[-5.61  3.15 -5.07  1.01  5.05 -1.44  4.19 -3.96 -3.85  6.36 -1.06  4.37
 -2.19 -0.04]
Give the last entry.
Answer: -0.04
Give the entry just left of 3.15.
Answer: -5.61
The second largest entry is 5.05
The 2nd entry from the left -> 3.15
The 2nd entry from the right -> -2.19
The fifth-last entry is 6.36
Give the entry just left of -3.85.
Answer: -3.96
The fourth entry from the end: -1.06
Give the third entry.
Answer: -5.07
The entry just left of -3.96 -> 4.19

B =
array([[-0.01,  0.12, -0.90,  0.47,  0.15,  0.47,  0.72, -1.03, -0.63,
        -0.13, -0.57,  1.16,  0.22, -0.86],
       [ 0.78, -1.92, -0.04,  1.11, -1.66, -0.37, -2.65,  1.52,  1.65,
        -1.67, -0.82, -0.54,  1.16,  1.59],
       [ 0.06,  0.01,  0.08, -0.07,  0.09,  0.14, -0.09,  0.02, -0.05,
         0.07,  0.05,  0.05, -0.02, -0.01],
       [-3.71,  1.75, -1.94, -2.21, -3.06, -4.20, -1.95,  0.04, -0.75,
        -2.44, -2.26, -2.85, -3.35, -0.54],
       [-0.07,  0.07,  0.01, -0.05, -0.02, -0.04,  0.03, -0.04, -0.05,
        -0.01, -0.02,  0.08, -0.07, -0.05],
       [-2.53,  3.43, -0.72, -3.86,  2.53,  0.34,  3.30, -3.61, -4.63,
         2.57,  0.83, -0.01, -3.78, -4.08],
       [-0.06, -0.40,  0.08, -0.46, -0.07, -0.16, -0.49,  0.11, -0.08,
         0.00,  0.15, -0.65, -0.24,  0.06],
       [-1.40,  0.70, -0.14, -1.37, -1.18, -1.95, -1.22,  0.97,  0.24,
        -0.68, -0.22, -1.98, -1.53,  0.57],
       [-0.08, -0.33,  0.07, -0.06, -0.20, -0.20, -0.29, -0.08, -0.03,
        -0.20, -0.18, -0.25, -0.05, -0.05],
       [ 0.65,  0.75, -0.36,  1.65,  0.60,  0.76,  2.01, -0.24,  0.54,
         0.38,  0.05,  2.26,  1.20,  0.07],
       [-1.71,  0.18, -1.10, -2.03, -0.43, -1.11, -0.44, -1.52, -1.96,
        -0.35, -0.72, -1.42, -2.06, -1.73],
       [ 1.04, -1.90, -0.13,  2.13, -1.97, -0.28, -2.37,  1.60,  2.18,
        -2.11, -1.24,  0.29,  1.87,  1.84],
       [-2.37,  1.82, -0.54, -1.18, -2.02, -3.24, -1.06,  1.17,  0.55,
        -1.36, -0.99, -2.24, -2.04,  0.70],
       [-3.99,  2.46, -1.44, -2.18, -3.34, -5.03, -2.06,  1.02,  0.05,
        -2.46, -2.07, -3.62, -3.52,  0.30]])
Give the entry just left of -0.37.
A: -1.66
The entry just right of -2.07: -3.62
The entry just left of 0.57: -1.53
Give the entry just right of -2.53.
A: 3.43
The entry just right of the largest entry is -0.72
The entry just right of -0.46: -0.07
Give the entry just right of 0.83.
A: -0.01
Give the entry just left of -2.46.
A: 0.05

Read these off the array that follows. Rows and columns are numbered from 1.
1) Find the entry in row 1 and column 3.
2) Find the smallest entry.
3) Find the entry at row 2, column 1.
4) Find the entry in row 1 and column 2.
5) Find the entry in the top-right corner.
6) Find the top-left entry.
7) Find the entry directly below the smallest entry.
8) Find the bottom-right entry.
[[18 49 27 61 74 64 14 51 83 39 43 30 25 93]
 [27 45 28 52 63 59 25 44 68 35 42 35 31 66]
 [30 41 34 49 46 50 32 41 52 38 39 38 36 53]
 [40 33 43 32 33 34 43 35 31 38 36 39 41 26]
 [33 43 35 44 46 42 33 43 51 33 33 36 35 47]
 [33 42 34 39 47 42 29 44 50 39 42 37 35 46]
 [38 40 40 42 38 42 38 43 40 38 39 38 33 39]
 [29 41 33 45 49 46 30 39 61 33 37 33 35 57]
 [50 35 42 30 29 30 44 33 25 38 37 38 42 26]
 [36 42 36 41 43 42 37 39 46 39 36 33 32 44]
 [36 44 38 40 41 41 36 36 44 42 38 35 35 42]
 [16 51 25 61 77 66 20 52 81 32 44 31 26 80]
 [33 32 33 42 36 37 36 44 37 35 37 37 38 42]]
1) 27
2) 14
3) 27
4) 49
5) 93
6) 18
7) 25
8) 42

Read these off the array that follows.
1) Which number is the last entry in the row that holds the largest entry?
2) Which number is the largest entry in the first column?
3) Which number is the third entry, reading row by row?
4) Which number is the largest entry in the last row?
5) Which number is the first entry of the smallest entry's row?
6) Which number is the entry directly below 343?
7) Which number is the top-left entry?
8) Which number is the entry just right of 335?
[[264 279 346 384 314 500 246 450 608 398 496 495]
 [442 258 430 363 401 413 562 371 149 301 371 544]
 [374  57 450 343 299 345 746 448 284 438 374 494]
 [424 559 508 260 556 395 471 255 800 335 413 561]]
1) 561
2) 442
3) 346
4) 800
5) 374
6) 260
7) 264
8) 413

W =
[[-0.76 -0.77 -1.32  4.90]
 [-0.92  0.96 -0.48 -0.68]
 [-0.30 -1.01  1.35 -3.12]
 [-0.76  0.96 -1.18  1.76]
 [-0.92  1.08 -0.62 -0.33]
 [ 2.19  1.31  0.51 -1.73]
 [ 0.48 -0.89  1.35 -3.12]
 [-0.76  0.73 -1.32  2.46]
 [ 1.88  0.73  0.79 -2.07]
 [-0.76  0.03  0.51 -2.42]]
Counting starts at 1.
Which number is the entry in row 1 and column 2? -0.77
The entry at row 1, column 1 -> -0.76
Which number is the entry just left of the largest entry? -1.32
Which number is the entry in row 2 and column 1? -0.92
The bottom-left entry: -0.76
The entry directly below the largest entry -> -0.68
The entry at row 3, column 1 is -0.30
The entry directly below -0.33 is -1.73
Which number is the entry in the bottom-right corner? -2.42
The entry in the top-right corner -> 4.90
Which number is the entry in row 3 and column 3? 1.35
Which number is the entry just right of 1.31? 0.51
Which number is the entry just right of 0.03? 0.51
The entry just right of 1.88: 0.73
The entry directly above 2.46 -> -3.12
